In the rows, zero is written as 100.
Each named turn below is shown by a few rows before and after it. Which turns, in which order, take the first row of each later pair to the second? The first pair is answered.
turn vom:
[102,84,112,80,115,102,106,82,94,87,96,97,107] |-> [97,90,123,90,124,109,103,92,96,88,93,104,92]
[113,78,106,101,112,83,107,112,98,98,94,92,99] |-> [99,94,113,115,112,96,101,120,103,99,93,103,82]
[79,112,104,115,82,121,115,96,114,90,104,102,89] |-> [89,97,92,99,73,108,121,82,111,89,106,90,113]
turn busa:
[87,106,86,86,96,112,106,72,95,96,103,102,102] |-> [87,107,87,86,96,111,106,72,96,95,102,101,102]
[119,95,108,104,111,94,95,103,102,96,101,96,107] |-> [111,91,106,107,114,90,99,104,101,89,99,95,105]
[93,94,85,104,89,96,100,89,101,93,93,92,108] |-> [98,98,84,100,85,98,98,90,102,100,96,93,113]
[67,116,85,97,87,99,108,75,106,69,85,92,109] |-> [70,122,76,95,70,100,105,79,109,83,94,95,114]
turn zupu:
[109,100,112,101,114,108,97,82,88,107,92,102,111] |-> [105,106,104,110,107,106,88,79,98,99,96,102,117]
[103,85,91,104,87,89,108,121,103,109,105,106,104] |-> [101,89,111,101,108,102,112,120,96,111,97,109,88]
[70,93,85,104,87,93,105,92,100,92,104,98,100] |-> [74,83,91,93,92,93,115,97,89,101,100,97,96]
Pairs:
Between the rows of a pair lie two turns.
[91,116,96,88,81,107,105,95,99,130,112,96,109] |-> [98,110,121,84,119,114,102,78,92,111,98,89,105] -> busa, busa
[118,103,91,108,88,94,87,119,111,105,111,104,95] |-> [128,102,111,103,112,99,83,107,105,96,104,101,94] -> busa, busa
[99,111,83,113,81,99,84,96,108,93,110,97,112] |-> [114,114,101,105,102,106,76,83,104,90,107,94,114] -> busa, busa
[91,111,98,73,90,152,96,102,87,130,105,106,96] |-> [92,116,99,73,95,154,91,87,91,119,104,103,104] -> vom, zupu
[97,89,88,96,90,89,111,108,93,102,94,99,102] |-> [112,90,98,95,99,92,105,113,90,112,96,101,99] -> busa, vom
[93,115,116,105,95,117,112,74,110,72,111,92,87] |-> [85,116,101,108,75,112,115,84,115,80,117,95,86] -> busa, busa
[92,121,100,104,130,125,98,90,104,79,87,105,95] |-> [110,84,70,81,98,89,122,106,92,101,94,93,122] -> zupu, zupu
[111,96,102,96,107,94,98,89,100,94,103,97,115] |-> [104,96,110,107,116,94,98,97,99,88,97,101,100] -> busa, vom
[90,98,91,119,115,89,107,92,111,85,87,100,105] |-> [95,88,94,118,119,84,113,104,104,92,86,98,102] -> zupu, vom
[111,100,107,88,116,113,106,88,95,101,110,97,113] |-> [110,103,96,93,106,108,100,85,102,95,116,96,123] -> zupu, zupu
[88,113,111,121,110,123,97,108,97,104,91,115,76] |-> [87,124,91,105,80,127,95,82,101,110,102,109,103] -> vom, busa
[107,102,103,102,108,91,98,98,109,89,101,94,97] |-> [99,109,99,105,103,96,96,96,112,88,102,96,95] -> vom, vom
[98,99,92,96,66,95,108,107,109,114,111,115,87] |-> [106,92,118,85,97,106,115,104,93,117,98,113,74] -> vom, zupu
[96,86,90,112,99,80,98,88,110,69,99,92,119] |-> [102,77,118,111,124,88,111,116,91,88,88,100,88] -> zupu, vom
[88,92,82,85,80,112,101,112,88,122,84,82,97] |-> [88,105,109,96,110,129,90,107,89,111,77,87,81] -> vom, zupu
[107,93,97,119,120,88,82,91,118,66,101,89,111] |-> [110,67,85,101,104,70,110,113,101,87,98,85,111] -> busa, zupu
[118,128,121,119,126,134,85,96,98,115,111,116,77] |-> [109,118,65,101,62,110,99,84,103,125,126,105,117] -> vom, zupu
[94,110,107,90,122,121,87,106,79,114,100,89,99] |-> [85,119,95,107,116,117,73,96,96,93,105,89,107] -> zupu, busa
[107,91,110,95,101,101,73,50,89,97,101,83,122] |-> [120,80,130,102,125,99,76,74,79,105,96,85,104] -> zupu, vom
[64,114,80,124,82,94,93,104,116,81,101,111,88] |-> [88,70,89,74,94,79,129,100,80,107,89,94,101] -> vom, zupu
[101,69,104,107,95,97,96,127,99,99,108,81,102] |-> [79,95,111,115,94,122,93,120,105,96,105,92,84] -> zupu, vom
[99,94,120,110,115,94,108,117,101,122,99,113,73] |-> [81,116,89,117,80,94,92,89,125,103,111,112,100] -> zupu, vom
[124,116,104,110,87,105,76,114,107,121,120,110,104] |-> [116,128,113,110,99,118,72,97,108,109,115,110,98] -> busa, vom
[104,105,116,105,121,108,89,98,100,85,98,100,95] |-> [81,107,96,110,101,103,97,97,105,77,97,101,95] -> busa, vom
[107,114,103,104,85,112,109,112,95,110,110,115,86] |-> [117,100,93,89,80,99,114,100,91,110,111,103,108] -> vom, vom
[116,109,115,98,103,108,93,88,107,103,108,94,103] |-> [99,110,116,106,108,110,96,86,108,88,101,95,94] -> busa, vom
[111,102,112,85,105,113,107,80,93,112,94,98,105] |-> [104,110,115,94,106,120,103,85,96,112,93,103,93] -> vom, vom
[99,87,76,101,94,79,105,86,104,80,104,84,125] |-> [98,85,117,100,132,99,116,112,82,100,88,95,81] -> zupu, vom
[97,96,118,102,136,96,99,94,107,85,97,95,94] |-> [74,96,86,114,96,84,109,116,115,93,106,101,91] -> busa, busa
[90,99,96,116,95,102,101,113,108,91,100,106,92] |-> [94,88,99,105,97,99,110,120,97,101,97,103,89] -> zupu, zupu
[98,106,88,113,85,94,85,93,110,88,111,98,117] |-> [113,82,110,100,106,90,104,120,87,111,100,98,96] -> zupu, vom
[94,81,83,100,88,82,101,82,110,70,105,84,124] |-> [95,63,92,80,92,83,125,100,88,93,95,83,107] -> zupu, busa
[96,85,116,66,93,116,131,62,76,108,87,101,99] |-> [92,102,117,80,98,122,112,42,91,86,89,100,107] -> zupu, vom
[103,114,95,114,91,105,83,86,108,98,103,107,104] |-> [102,111,102,114,103,106,85,82,105,89,98,105,101] -> busa, busa
[99,94,114,98,115,111,107,114,86,88,84,99,82] |-> [100,92,79,108,82,90,98,110,104,79,100,94,111] -> zupu, zupu
[96,120,103,99,95,107,97,90,105,108,101,114,93] |-> [110,115,101,92,94,103,93,84,104,110,104,110,105] -> zupu, busa
[100,107,95,103,103,103,98,72,111,94,91,83,98] |-> [101,93,85,97,94,92,109,79,106,99,90,79,103] -> busa, zupu
[106,89,99,108,97,96,101,90,105,95,99,96,97] |-> [104,90,104,109,103,100,103,96,101,97,96,99,88] -> zupu, vom
[87,101,98,82,93,110,107,87,93,116,103,98,113] |-> [94,86,107,82,112,102,112,91,88,109,95,93,110] -> vom, busa
[111,119,127,79,113,133,98,91,81,112,92,89,89] |-> [75,121,114,90,104,133,107,85,86,90,84,90,80] -> busa, vom
[92,113,80,97,84,114,97,100,103,96,99,91,111] |-> [106,106,88,83,89,114,101,100,93,108,97,88,114] -> busa, zupu
[78,111,96,112,115,98,90,115,100,83,96,113,83] |-> [90,121,86,107,92,101,83,121,103,108,110,118,91] -> busa, busa
[109,88,104,97,100,105,84,87,100,92,95,92,118] |-> [93,82,97,104,95,99,92,94,100,82,90,91,112] -> busa, busa
[122,95,93,110,133,110,93,100,100,91,123,100,113] |-> [99,116,84,118,116,122,90,93,110,91,128,108,105] -> vom, vom
[92,92,105,69,77,107,114,88,80,125,103,109,102] |-> [86,105,112,71,86,119,104,70,85,112,101,110,101] -> zupu, vom
[77,87,79,83,95,92,123,87,95,76,87,88,105] |-> [88,84,108,98,128,95,117,113,89,79,82,95,80] -> vom, vom
[107,94,91,95,83,95,90,109,97,96,114,100,107] |-> [116,94,106,90,102,100,85,98,93,91,110,97,107] -> busa, busa
[86,80,99,91,114,87,111,94,89,86,87,95,92] |-> [82,92,90,104,105,85,99,88,104,73,94,96,100] -> zupu, zupu
[85,88,92,108,100,81,119,118,106,97,97,93,91] |-> [100,90,88,103,89,80,114,122,105,114,106,94,99] -> busa, vom
[96,94,101,119,107,89,91,119,108,85,95,102,93] |-> [88,97,85,111,85,88,96,104,111,83,100,98,108] -> vom, vom
[100,96,91,90,101,93,81,72,108,86,103,87,115] |-> [114,81,116,88,127,93,89,98,90,102,94,89,92] -> zupu, vom
[111,89,88,93,110,94,100,83,98,79,92,101,115] |-> [113,93,94,108,118,95,91,92,104,75,93,105,107] -> vom, zupu
[120,108,98,109,111,102,77,82,118,87,113,98,127] |-> [121,112,108,117,121,106,75,91,118,87,111,102,114] -> vom, vom
[97,97,81,64,80,108,112,92,90,137,101,94,113] |-> [98,120,113,73,117,134,92,71,96,118,92,98,101] -> busa, zupu
[106,107,83,108,90,97,81,106,110,107,93,87,110] |-> [119,98,93,94,100,97,87,106,101,117,89,84,111] -> busa, zupu
[90,105,91,112,98,100,95,89,108,79,100,99,105] |-> [102,88,84,94,88,89,112,102,94,102,102,96,111] -> busa, zupu
[105,113,97,103,101,102,97,101,91,101,101,103,104] |-> [105,110,94,104,101,96,97,99,93,97,101,101,108] -> busa, zupu
[126,92,91,98,87,84,95,119,101,118,111,101,115] |-> [117,90,123,96,123,98,103,119,87,111,92,103,88] -> zupu, busa
[86,103,99,122,116,98,91,103,106,97,97,104,98] |-> [88,96,84,108,102,91,96,88,107,97,99,96,116] -> vom, vom
[95,120,91,116,79,105,86,109,116,109,115,110,94] |-> [119,109,92,98,79,99,88,107,107,124,119,103,110] -> busa, zupu
[86,109,89,107,91,100,95,93,106,94,103,101,107] |-> [100,88,101,89,107,94,109,95,89,103,95,93,108] -> vom, zupu
[101,97,97,101,84,96,94,97,105,109,107,98,105] |-> [110,96,108,94,97,103,94,93,99,114,103,98,103] -> busa, zupu
[109,107,100,53,86,118,102,79,101,108,106,90,124] |-> [120,105,135,74,125,124,96,111,96,112,98,102,91] -> vom, vom
[112,103,114,103,109,100,86,83,110,83,94,97,80] |-> [93,99,95,112,87,90,97,97,113,82,93,100,75] -> busa, busa
[106,116,93,118,82,98,83,105,112,94,109,108,103] |-> [118,114,98,106,87,98,81,94,109,97,109,103,116] -> busa, vom
[106,74,109,111,121,91,103,146,84,116,98,100,84] |-> [111,79,104,110,109,93,100,149,86,127,105,102,89] -> busa, busa
[108,102,90,78,74,104,105,75,102,113,103,92,119] |-> [121,75,114,83,116,93,112,87,89,96,86,86,106] -> vom, busa
[106,108,106,84,97,111,104,87,90,111,95,93,103] |-> [95,113,108,94,105,112,99,81,96,93,92,93,100] -> zupu, busa
[116,112,90,75,98,106,85,92,101,105,112,106,118] |-> [122,112,109,86,120,109,80,108,97,105,109,110,100] -> vom, vom
[118,120,87,124,82,93,70,99,120,104,118,99,118] |-> [142,95,94,98,92,82,86,101,101,117,114,90,127] -> busa, zupu
[52,97,95,92,77,120,115,102,97,91,92,104,81] |-> [74,72,82,77,73,98,120,91,94,90,93,90,111] -> zupu, vom
[82,122,101,95,86,123,111,84,100,108,97,105,92] |-> [106,95,88,80,83,96,115,81,96,107,99,89,121] -> zupu, vom
[81,125,85,128,75,94,79,115,115,94,100,116,103] |-> [116,134,110,112,97,111,63,95,111,108,106,113,114] -> busa, busa
[123,98,87,108,91,88,92,116,109,101,115,104,115] |-> [126,86,109,94,118,94,106,119,90,108,101,102,100] -> zupu, busa
[114,107,106,116,95,103,98,114,105,103,111,96,107] |-> [112,108,99,113,87,102,101,107,107,103,112,94,113] -> vom, vom
[86,105,118,112,109,109,102,94,106,82,89,95,93] |-> [77,110,99,108,84,106,106,92,111,86,96,97,101] -> vom, busa
[59,111,103,94,91,117,115,91,99,92,84,108,80] |-> [67,100,96,77,87,110,123,76,93,91,85,97,98] -> vom, zupu
[98,95,104,103,114,93,100,91,103,76,98,95,102] |-> [87,99,96,112,99,92,105,102,107,79,99,100,96] -> vom, busa
[88,92,81,118,81,80,116,103,103,85,102,106,98] |-> [88,86,98,108,96,88,128,114,88,99,93,107,81] -> zupu, vom
[123,102,91,117,104,95,78,108,115,86,106,99,131] |-> [128,92,123,98,133,110,98,116,89,103,92,100,106] -> zupu, zupu
[114,99,100,93,93,109,97,99,95,102,103,107,105] |-> [110,101,108,97,103,113,96,99,95,96,99,108,98] -> busa, vom
[91,116,119,67,79,131,118,66,93,129,101,93,91] |-> [96,93,129,62,104,118,126,63,84,109,88,83,94] -> vom, busa
[107,122,126,118,121,122,81,99,108,96,95,112,81] |-> [104,106,72,95,59,95,99,91,111,109,110,100,121] -> vom, zupu
[111,83,96,74,99,93,111,82,92,103,97,91,117] |-> [107,107,118,109,125,110,86,90,108,84,96,104,95] -> vom, zupu
[97,87,97,84,93,103,117,113,96,113,91,90,109] |-> [89,107,116,106,113,120,100,111,107,100,89,99,90] -> vom, zupu
[103,121,94,113,95,108,81,85,113,86,106,100,111] |-> [115,94,81,95,84,87,99,94,102,100,106,91,125] -> busa, zupu
[72,83,102,97,105,101,122,105,93,80,82,101,89] |-> [71,86,85,105,90,92,114,102,105,72,91,99,103] -> zupu, zupu
[90,105,112,93,124,92,98,81,106,96,86,89,97] |-> [76,99,92,99,105,79,104,89,111,91,89,90,98] -> busa, zupu
[91,83,93,95,100,93,117,96,92,96,94,86,102] |-> [82,96,103,101,110,108,113,90,93,92,90,92,89] -> zupu, vom
[91,69,99,102,103,81,101,95,100,86,107,97,111] |-> [91,67,114,92,111,92,111,104,88,103,102,102,96] -> busa, zupu
[99,98,106,94,123,105,100,87,94,100,89,96,97] |-> [97,103,96,104,114,100,91,82,106,90,95,96,108] -> zupu, vom
[88,115,104,97,95,110,93,96,103,105,108,102,92] |-> [104,95,95,87,91,92,98,96,98,108,111,93,111] -> zupu, vom
[101,86,108,83,110,99,116,92,90,96,93,96,103] |-> [89,84,93,89,91,90,121,102,94,99,97,99,101] -> busa, busa
[80,98,110,103,105,103,111,116,90,117,91,112,75] |-> [92,104,107,98,97,107,105,116,92,132,99,113,83] -> busa, busa
[127,112,113,92,115,106,90,88,105,107,107,92,113] |-> [112,128,112,101,108,117,86,89,111,107,108,100,101] -> vom, vom
[123,104,84,92,91,111,81,90,101,116,114,90,128] |-> [129,106,109,108,117,117,75,113,98,117,109,99,101] -> vom, vom
[102,79,109,106,116,89,114,144,84,112,95,105,76] |-> [82,103,92,112,85,99,110,142,95,120,104,115,72] -> busa, vom
[108,112,89,121,80,99,80,106,114,97,115,111,120] |-> [132,87,106,89,100,96,100,110,86,119,106,102,120] -> zupu, busa
[96,106,92,111,92,100,102,115,107,110,115,107,81] |-> [113,109,91,95,88,103,96,96,105,116,122,101,102] -> vom, busa
[110,119,86,87,88,116,106,101,107,132,115,105,94] |-> [106,127,90,91,93,121,101,97,111,127,116,108,90] -> zupu, zupu
[121,95,100,84,102,100,96,91,95,114,107,87,115] |-> [108,113,116,95,114,120,91,91,97,111,101,97,94] -> zupu, vom
[100,101,84,82,67,99,112,99,95,131,106,101,113] |-> [94,109,108,75,90,119,116,97,84,134,95,105,92] -> zupu, vom
[122,82,79,100,99,94,104,93,109,107,99,95,127] |-> [125,91,107,117,131,106,94,107,108,101,93,103,103] -> vom, zupu
[98,126,94,111,83,117,82,86,119,105,107,108,107] |-> [115,104,84,94,75,97,91,87,111,113,110,97,127] -> busa, zupu
[100,109,106,118,106,96,92,112,104,121,105,115,91] |-> [96,103,91,103,86,91,104,108,100,129,106,111,102] -> vom, zupu
[96,107,95,120,88,108,85,115,112,81,106,116,95] |-> [109,78,89,86,80,93,113,116,88,103,102,105,108] -> vom, zupu
[103,116,100,88,77,119,101,107,104,140,107,106,94] |-> [124,96,103,76,88,105,105,105,95,140,104,97,108] -> vom, vom
[81,111,110,86,102,108,110,82,86,95,97,96,93] |-> [82,114,104,91,98,105,102,75,94,86,100,93,102] -> vom, zupu
[100,81,89,108,91,82,111,123,100,98,98,96,99] |-> [109,93,114,97,109,103,109,122,90,116,96,103,83] -> busa, zupu
[85,130,105,116,103,113,105,107,96,98,103,114,90] |-> [105,105,79,103,85,82,109,103,97,97,110,98,125] -> zupu, vom
[82,115,127,88,120,123,106,94,106,111,95,101,84] |-> [62,111,112,98,102,113,116,105,109,107,95,104,77] -> busa, busa
[102,111,112,116,109,108,83,92,111,78,101,104,101] |-> [102,87,84,109,84,83,100,106,108,86,104,97,114] -> busa, zupu
[108,78,104,91,99,86,107,114,93,119,98,100,108] |-> [85,93,120,106,117,103,106,112,96,101,90,108,84] -> zupu, busa
[58,103,87,110,91,94,116,99,105,78,82,99,82] |-> [86,74,91,92,105,73,122,98,92,77,80,84,104] -> vom, vom
[99,90,95,73,100,91,100,90,92,100,97,92,107] |-> [93,85,103,86,114,88,103,107,89,95,90,96,90] -> vom, busa
[81,119,95,102,87,115,99,99,102,110,101,110,91] |-> [101,110,94,82,89,107,99,80,97,111,102,97,116] -> vom, busa
[142,80,103,89,117,71,95,110,98,117,102,88,118] |-> [100,132,124,115,126,117,82,106,111,110,97,111,73] -> zupu, vom
[98,101,96,69,87,112,113,78,101,103,82,91,109] |-> [91,97,95,72,91,110,116,78,101,95,78,91,106] -> busa, busa
[114,104,99,125,114,90,86,118,112,81,104,106,96] |-> [108,119,87,123,95,97,82,111,119,88,110,110,102] -> vom, busa
[78,132,90,130,74,127,87,121,117,116,106,129,75] |-> [110,120,75,111,56,110,83,117,116,137,121,120,109] -> busa, zupu
[105,114,98,109,105,106,81,76,116,76,108,98,114] |-> [102,100,97,110,111,95,90,77,113,65,102,92,114] -> vom, busa
[107,108,103,103,99,110,87,93,113,105,117,114,92] |-> [99,102,109,106,115,109,91,91,111,88,107,111,85] -> busa, busa
[111,89,93,108,106,79,94,120,97,99,105,97,102] |-> [104,91,101,107,114,86,99,123,93,102,100,100,89] -> zupu, busa
[122,88,114,105,110,97,100,125,96,121,97,105,87] |-> [93,123,96,120,86,112,85,100,120,102,105,113,90] -> zupu, vom
[102,97,96,105,111,88,98,107,89,105,105,86,84] |-> [97,103,97,109,111,93,94,106,91,104,105,90,82] -> busa, zupu
[108,120,105,102,102,101,97,106,105,121,111,100,101] |-> [110,115,99,95,96,97,99,100,104,122,112,95,112] -> vom, vom
[89,111,109,97,98,119,112,86,89,102,95,95,84] |-> [102,100,92,94,86,100,105,76,96,91,103,85,113] -> zupu, vom
[114,90,85,107,102,91,83,86,119,85,100,77,101] |-> [109,88,88,116,109,89,86,99,117,83,97,80,91] -> vom, busa
[104,121,92,90,93,119,100,91,96,123,112,105,101] |-> [115,106,104,81,117,114,103,79,89,109,102,97,108] -> vom, busa
[116,96,91,81,101,93,107,82,97,105,100,96,116] |-> [115,95,113,94,127,97,104,95,94,98,92,99,96] -> busa, vom
[95,91,98,91,88,103,116,124,94,121,100,101,88] |-> [97,117,115,99,103,124,97,109,103,114,102,108,82] -> busa, zupu
[102,98,94,94,103,98,98,106,95,109,125,88,106] |-> [97,97,106,95,119,105,102,105,89,105,117,88,93] -> zupu, busa
[113,94,116,95,115,90,106,106,99,99,97,96,111] |-> [86,121,108,109,97,107,102,103,110,98,101,107,97] -> vom, vom
[94,103,71,119,77,94,88,112,117,101,118,106,110] |-> [126,77,88,112,104,77,93,122,103,102,112,96,115] -> vom, vom
[115,102,84,98,103,89,88,91,115,111,114,101,120] |-> [109,95,97,100,128,89,91,83,111,89,102,97,114] -> busa, busa
[89,111,83,103,81,91,96,80,109,100,110,93,120] |-> [112,87,116,88,123,90,107,89,84,107,95,87,108] -> vom, zupu
[98,121,104,110,93,114,87,101,107,101,101,108,92] |-> [108,97,96,89,86,100,107,113,91,121,99,101,98] -> zupu, zupu
[104,95,109,115,117,99,92,122,97,96,98,107,88] |-> [92,98,81,112,82,93,98,118,103,102,106,107,101] -> vom, zupu
[92,105,106,113,111,103,94,108,107,89,98,103,90] |-> [102,102,89,109,91,93,91,109,112,100,110,101,109] -> zupu, busa
[89,106,117,95,113,106,104,98,95,89,86,94,94] |-> [75,113,103,98,94,106,106,99,101,92,88,97,93] -> vom, busa
[112,114,103,105,111,91,96,108,91,105,111,104,97] |-> [112,111,97,106,105,87,96,108,93,104,114,104,102] -> zupu, zupu
[108,91,105,99,111,97,107,101,99,95,87,97,90] |-> [94,96,96,107,100,98,110,106,103,94,89,102,84] -> busa, vom
